In the data rows, 128 means zero.
In each game, the first row plays the second. By how much does the first row win? 10 means about a draw, 20 a big win and 0 a big loss. Wins can go round in a circle. Each row has two weighted sums of its numbers, A and B, taken from their middle values. A row wins by its A times the other's B, less its B times the other's A.
[137 147 155 135 110 121 151 116  70 126 133  87 122 111 148 145]
[132 132 161 111 153 119 135 118 117 154 137 107 113 141  84 126]: 11
[155 114 123 117 157 154 121 107 127 132 138 124 111 121  95 117]
[151 125 124 111 164 163 133 116 133 148 147 117  99 116 112 108]: 10
[154 130 132  98 107 114 100  80 182 175  94 156 116 182 204 117]
[105  91 102 117 149 121 140 107 132 113 153 155 126 145 142 156]: 9
[204  84 152 129 122 145 131 107 131 107 118 126 116 108 111 163]
[141 106 150 101  72 132 147  79 168 153  92 152  73 141 124 123]: 10
[159 128 121 126 148 164 128 121 126 143 137 124  95 110 100 118]
[111 143 148 124 137 123 136 183 140 128 101 153 155 142 147 162]: 10
[182 161  90 127 103 152 146 129 115 123 168  90 134  83 111 101]
[106 175 152 135 131 107 118 173 144 129 118 133 168 153 139 142]: 10
[140 110 130 103 162 186 144  85 116 123 126 109  88 129 114 129]
[115 162 174  95 168 147 150 123 163 118 171 152 117 107 122  78]: 12
[ 94  87 122 171 109  72  81 128 112 106 112 159 145 136 143 161]
[109 137 118 184 145 125 101 153 116  80  72 149 143 114 127 150]: 11
[171 124 125  89 157 146 138 119 126 140 156 120 125 125 125 103]
[117 143 119 144 143 147 137 144  94 146 131 129 140 153  96 136]: 10
[157 160 123  86 184 175 108 126 170 132  85 204 114 167 135  75]
[168 129 117 122 172 165 111 123 118 130 136 127 106 114 112 105]: 5
[143 117 126 117 144 156 125 105 132 136 151 123 109 119 109 110]
[112 108 154 137 136 109 145 151 109 104 119 164 168 127 164 170]: 14
[144 123 121 107 169 170 122 107 121 127 145 122 105 111  90 120]
[116  95  60 177 113 100  88 105 153 120 118 147 149 135 116 146]: 9
[137 157 147 128 112 108 160 119  92 122 148  78 137 113 146 133]
[129 112  97 122 110 137 137 134 122 145  78 123 109 116 127 125]: 12
[106 131  85 145 110 107  60  66 136 124 123 112 118 128 142 103]
[149 158  99 178 102 131 153 156 101 105 130 142 141 135 139 163]: 1
[143 139 154 124 120 131 152 122  81 120 133  85 117 106 137 151]
[130 109 131 126 137 142 138 153 167 164 124 103 101  98  70 105]: 11
[186 144 170  80 137 204 172 128 150 130 123 146  99 110 116 124]
[114 171 169 119 151 153 153 174 145 106 123 172 121  97 142 139]: 10
[151 108 113 113 145 154 117 109 134 147 136 128 105 104 113 118]
[143 127 131 134 121 146 113 139 129 100 144 134 134 131 116 121]: 7
[149 129 124 115 159 152 124 112 125 140 138 124  95 118 102 115]
[ 91 103 121 135 136  91 100 143 127 145 104 155 152 149 136 121]: 12
[114 105 107 137 120 105 147 143 127 123 120 115 130 106 156 144]
[112 186 131 156  86 110 122 162 131  98 122 139 169 143 136 126]: 10
[154 117 126 126 150 164 126 111 127 139 141 126 110 113 110 117]
[152 141 140  85 113 127 120 140 179 204  81 153 128 204 176 121]: 9
[158 178 172 106 163 142 172 131 137 137 129 118  60 104 147 108]
[150 136 152 121 130 139 175 123  84 143 119  99 111 137 107 154]: 6
[ 93  99  73 142  96  84  97 149 148 145 113 152 154 145 143 132]
[ 89  85 110 107 130 114 136 121  95  88 121 110 110 123 119 139]: 9
[163 120 150 132 115 122 105  96 196 183  90 156 123 168 177  87]
[107 167 135 166  79  95 104 156 130 117 112 112 150 148 140 154]: 14
[ 69 140 139 165 148 117  92 134 122  60  95 174 124 111 114 140]
[100 157 136 131 139 108 132 175 151 119 117 119 174 139 131 146]: 16
[121 148 103 101  74 123 144 137 154 146 124 105 134 145 154 150]
[103 139 126 154 129 116 124 179 119  79 136 163 169 141 159 141]: 9
[119 103 112 160 153 134 116 118 104 112 119  75 122 103  52 133]
[121 130 141 176 146  92 108 136 110  87 105 147 146 102 135 138]: 12
[142 104 122 100 114 123 133 115 131 196 118 108 149 178 142 113]
[101 111 152 141 128 102 110 152 118  99 111 161 159 130 147 149]: 11
[109  93 156 158 122  89  90 139 144 107 140 145 177 148 148 130]
[150 108 132  93 150 145 137 119 124 150 152 108  91 130  99 127]: 12
[132  95 140 144 160 132 115 123  98 123 132  94 131 115  69 123]
[118 162 144 119 115 124 152 103  89 111 128 131 153 146 128 101]: 15
[ 99 127 137 130 144 107 127  92 145 112 181  88 137 114 102 120]
[127 119 146  94 122 159 183 156 149 126 180 104 100  88 113  93]: 16
[ 98 142 101 130 128 128 115 149 125 111 128 144 196 152 135 121]
[120  90 154 111 131 151 122 145 160 141 161 107 112 114 106 102]: 5
[134 139 144 132 119 137 144 122  99 109 129 105 118 122 134 138]
[ 99 136 102 166 146 115  94 152 138  96  93 144 156 122 123 134]: 9
[115 161 182 106 124 187 154 180 162 139 192 130  84  94 160  91]
[ 81 123 149 152 114  85 104 148 132 125 151 146 152 150 143 135]: 9
[121 174 108 127 132 123 152 153 137 120 135 116 128  99 137 129]
[ 85 114 127 156 107 110  99 124 112 105 141 170 157 147 125 160]: 9
[132 116 112 134 128 124 130 147 145  90 157  77 123  52  93  96]
[150 143 156 136 111 134 162 123  78 112 139  79 116 100 138 156]: 10
[137 152 119 119 149 142 143 140 125 123 143 126 127 113  96  91]
[107 119 109 143 139 116 112  90 143 112 162 131 135 150 115 122]: 10
[140 109 122 134 148 148 134 116 135 150 133 117 100 107  85 124]
[151 116 130 121 155 156 128 110 131 135 137 124 106 122 103 112]: 10
[166 133 156 120 181 190 167 137  90 115 113 128 145  98  82 125]
[123 152 139 128 131 130 143 151 111 141 157 105 146 124  86  95]: 8
[137 129 149 128 146 141 144 123  97 132 136 130 114 114  84 132]
[143 156 120 115  89 139 164 159 107 117 165 111 138  99 121 143]: 9
[124 114 133 121 123 127 142 109 123 126 154 114 122 113 100  90]
[120 144 118 128 133  93  98 145 155 133 126 153 172 145 121 119]: 7
[159 106 124 118 155 169 117 105 128 138 146 116 108 119  94 108]
[151 153 172 118 161 139 156 101  72 146 122 138 131 154 118 136]: 13
[126 119  93  87 130 141 131 100 117 164 159 120 153 155 113 102]
[130 149 148  89 149 143 179 109  95 168 110 120 117 158 116 133]: 19
[156 115 110 120 159 150 120 117 128 156 140 135  94 110  99 120]
[152  98 165  88 147 148 125 106 162 173 125 118  98 147 121  95]: 11
[ 89 120 158 130 100  91 103 161 143 115 114 140 167 161 145 130]
[158 103 116 118 165 153 136 106 131 139 139 118  96 128 104 110]: 10
[165 125 168 124 174 146  98 105 174 133 126 183 134 169 170  88]
[140 129 133 110 153 159 131 102 134 130 145 124  93 129 104 127]: 9
[108 131 121 141 139  95  94 150 122 136 110 136 150 134 128 116]
[116 161 124 139 108 116 122 136 117 107 101  99 143  99 123 125]: 11
[122  89  84 158  95 116 112 135 113 125 112 102 117 106 125 192]
[125 154 150 119 128 128 158 112 141 122 148  84  52  72 143 117]: 3
[ 96 151 139 125 111 117 113 171 119 111 107 157 164 149 126 145]
[105 136  95 136 133  97 113 147 151 131  99 132 133 117 116  97]: 11
[123 123 124 140 105 118 120 140 161 155 168 131 133 142 137 107]
[132 172 164 158 143 147 177 128  86 111 156 127  97  79  79 125]: 9
[144 111 161 147 112 114 141 131 127 149 130 119 130 111 106 133]
[126 111 117 180 133  93 139 134 107 126 121 111 140 100 144 143]: 10
[116 130 113 149 135 136 134 142 100 158 119 130 145 157  98 138]
[ 90 123 122 159 149 119  91 147 131 118 125 169 159 127 127 129]: 9
[144 142 146  66 177 151 115 137 162 151 110 175  81 155 153  77]
[129 138 141 105 158 136 159 129 163 147 124 118 119 126 115  80]: 9
[143 124 139 112 155 155 124 113 143 142 150 134 111 116  94 115]
[152 145 152 101 116 146 148 103 155 124 105 165  86 160 125 141]: 4
[132 133 131 123 148 135 119 131 132 149 132 120 123 143  95 106]
[110 120 103 163 128 128 118 130 119 117 144 151 126 132 126 159]: 8
[147 142 134 127 141 142 149 144 111 116 151 107 125 100 100  98]
[154 148 111 142 110 128 137 128 133 126 174 114 120  91 111 125]: 11
[ 88 135 126 135 118 111 104 157 135 124 132 149 139 136 118 111]
[110 119 110 158  79  93 104 139 157 130 123 113 138 115 150 126]: 8
[ 99 121 134 162 142 105  92 133 125 105 131 184 180 127 129 129]
[ 82 155 125 160 125  96 104 160 147 140 154 146 204 141 126 125]: 10
[130 148 105 101 175 129 157 149 120  95 154 141 136 101 135 121]
[107 117 114 106  91 127 138 140 119 114 131 109 113 129 122 111]: 12
[144 137 140  95 124 126 136 126 135 137 141 113 131 127 136 139]
[128 116 139 103 132 139 126 161 115 133 159  93 135  88 101  95]: 10
[143 112 138 121 146 161 129 108 133 134 137 122  95 118 113 118]
[143 156 125  60 171 162  95 140 168 163 129 180 119 161 144  64]: 11
[101 122 159 167 134 104 107 164 108 101 100 154 174 145 126 152]
[109  88 114 151 150 106 110 125 142 116 125 142 176 139 120 121]: 7
[140 190 123 127 100 141 169 130 111 120 100 113 139 134 120 121]
[108 146 128 192 117  90 103 138 102  85  82 139 133  77 151 164]: 12
[110 154 115 125 161 105 127 138 114 129 108  89 122 107  88 119]
[ 92 132 157  79  91 116 106 146 204 162 120 157 127 132 192 106]: 11
[130 149 134 166 144 151 134 153 109  95 144 157 119  70 179 134]
[118 139 192 111 123 181 173 167 150 123 172 119  66  89 143 127]: 14
[111 100  92 134 115 106 107 148 143 113 153 141 155 120 134 130]
[ 73 143 153 155 124  95 100 147 129  89 111 143 147 128 150 151]: 10
[107 115  98 158 113 105 123 160 133 106 123 144 167 126 138 144]
[141 146 126 131 157 153 133  91 124 129 156 142 116 129 102 108]: 8
[162 132 158  72 134 168 149 127 160 151 145 130  72  97 138 102]
[132 152 139 150 135 133 170 144  79 117 145 150 135 143 122 175]: 6
[146 126 126 129 156 153 121 119 139 150 136 126 101 120  92 118]
[112  94 107 110  98 118 117 151 139 108 143 138 142 137 130 165]: 5
[161 107 115 148 108 118 100 121 135 152  89 109 127 144 159 146]
[155 111 113 122 128 130 141  78 105 143 113  91  85 138 130 159]: 10
[119  60 150 102 140 135  76 117 124 177  87 109 128 160 138 123]
[118  97 142 156 138 109  52 113 144 169 108 114 142 167 167 122]: 10
[130 124 118 170 123 120 132 129 103  93  92 129 141  98 163 157]
[117 130 136  98 148 116 138 120 153 158 127 196 136 159 115 119]: 3
[119 140 165 139 140 121 157 136  92 112 151 106 151 120 101 117]
[169 170 130  98 142 144 146 114 134 155  84 124 107 124 115 124]: 8
[137  98  88 117  94 115 127 103 114 118 129 112 125 140 133  94]
[ 90 105  74 167  60  60  87 143 143 115 111 128 138 134 150 137]: 16
[122 131 109 153 133 113 128 181 151 108 157 178 164 146 131 132]
[146 110 125 124 158 172 131 115 121 147 145 108 105 109 101 127]: 11
[107  81 124 165  95 108  82 143 114  92 109 148 159 123 155 173]
[174 132 114  94  99 142 144 120  79 165  52  90 104 121 120 176]: 10
[ 94  96 151 107 183 132 115 118 100 148  90 111 120 143  77  89]
[123 147  52 138 131  89 116 134 138 167 130 106 134 147 141 148]: 5
[140 116 115 114 148 166 136 114 128 132 134 108 101 113 107 107]
[154 133 120  88 120 119 135 105 114 136 183  89 115 127 132 136]: 8
[160 147  95 137  94 128 139  95  93 115  97 104 108 119 157 149]
[120 153 147 143 133 128 123 177 151 102 113 143 151 119 139 143]: 10
[123 135 101 177 192 129 131 114 122  77 130 172 138 139 127 143]
[136 132 134 101 125 131 149  60 113 128  76 134 118 167 125 151]: 9
[138 128 146 113 115 149 163 143 151 148 178  60  98 107 117 116]
[ 87 123 140 142 113  99  86 138 140 127 151 165 175 144 131 127]: 10
[113 134 150 130 133 118 114 162 108  90 106 167 165 137 162 167]
[142 142 164 111 177 161 163 104 101 116 108 133 123 160  92 124]: 7
[105 147 136 136 146 132 149 152 130 119 163 140 115 114 117 101]
[104 103 135 152  92  73  78 139 150 142 119 125 150 133 154 122]: 11
[137 146 148 142 114 115 148 174 101 126 147  96 127  93 118 131]
[130 107 100 182 120 110  64 100 118  98  77 168 157 123 138 186]: 16
[128 173 130 147 143 136 128  93 140  64 142 121 121  96 112 101]
[ 96 138 141 164 116 105 107 158 122 128 131 172 169 148 133 135]: 11
[158 116 180  52 130 196 154  96 176 139 142 140  87 139 132 122]
[105 145 147 127 147 108 119 172 146 123 123 145 170 150 141 135]: 12
[111 101 119 153 110 119 106 132 131  84 133  81 112  85 114 115]
[118 110 110 131 132  98 118 149 148 130 135 145 161 141 174 150]: 8
[104 122  79 157 132 106  96 140 105 178 107 155 190 156 116 123]
[118 124 111 152 133  90 129 168 142 122 161 133 172 132 146 128]: 17
[146 129 129 123 152 159 122 109 127 134 138 126 107 111 101 118]
[123 147 120 130 110 113 151 154 108 122 121 107 121 127 124 135]: 6
[114 138 137 116 131 146 127 163 135  90 105 163 124 120 148 130]
[115 121 115 148 116  82 104 144 130 114 121 156 154 143 147 120]: 9
[100 144 136 145 120  86 121 154 156 130 112 133 158 135 127 116]
[162 128 105 111 131 134 115  88 118 144 121 133 147 146 136 121]: 9
[122 159 139  64 110 149 135  87 184 171 122 145 112 168 145  72]
[152 128  78 132 118 143 166 165 110 147 169 129 152 137 167 196]: 15
[173 128 135 136 135 147 161 137  96 108 132 148 151 140 124  97]
[135 165 104 160 114 128 156 143 100  95 107 144 132 121 137 172]: 17
[108 140 150 133 135 101 124 190 142 123 125 119 154 139 134 136]
[128 158 136 123 130 143 127 131 108 113 107 138 131 131 117  98]: 9
[110 127  86 132  94  97 105 150 152 125 154 139 153 117 142 131]
[192 155 120 129 127 145 153 118 126 111  98 148 133 108 129 109]: 9
[132 140 143 105 119 151 158 131 156 143 107 126  92 117 132  79]
[ 96 138 105 134 114 130 125 153 123 121 153 149 117 136 122 128]: 12
[138 122 127 116 158 155 129 120 127 134 140 130 102 121 105 108]
[119 101 170 120 132 130 140 136 149 125 167 149 112  90 146 152]: 10
[111 115 139  92 115  99 138 148 165 164 152 171 143 156 171 111]
[ 84 129  81 145  64  69 105 152 143 127 109 121 137 140 141 136]: 16
[117 108 153 135 120 137  93  86 117 170  79  97 121 149 145 118]
[132 184 135 139 122 133 160 130 118 126  91 130 159 140 133 104]: 15
[ 97 110 125 159 141 101  86 140 139 125 120 182 163 134 121 132]
[ 97  91  86 121 102 124 132  99 138 102 125  96 103 125 129 153]: 8
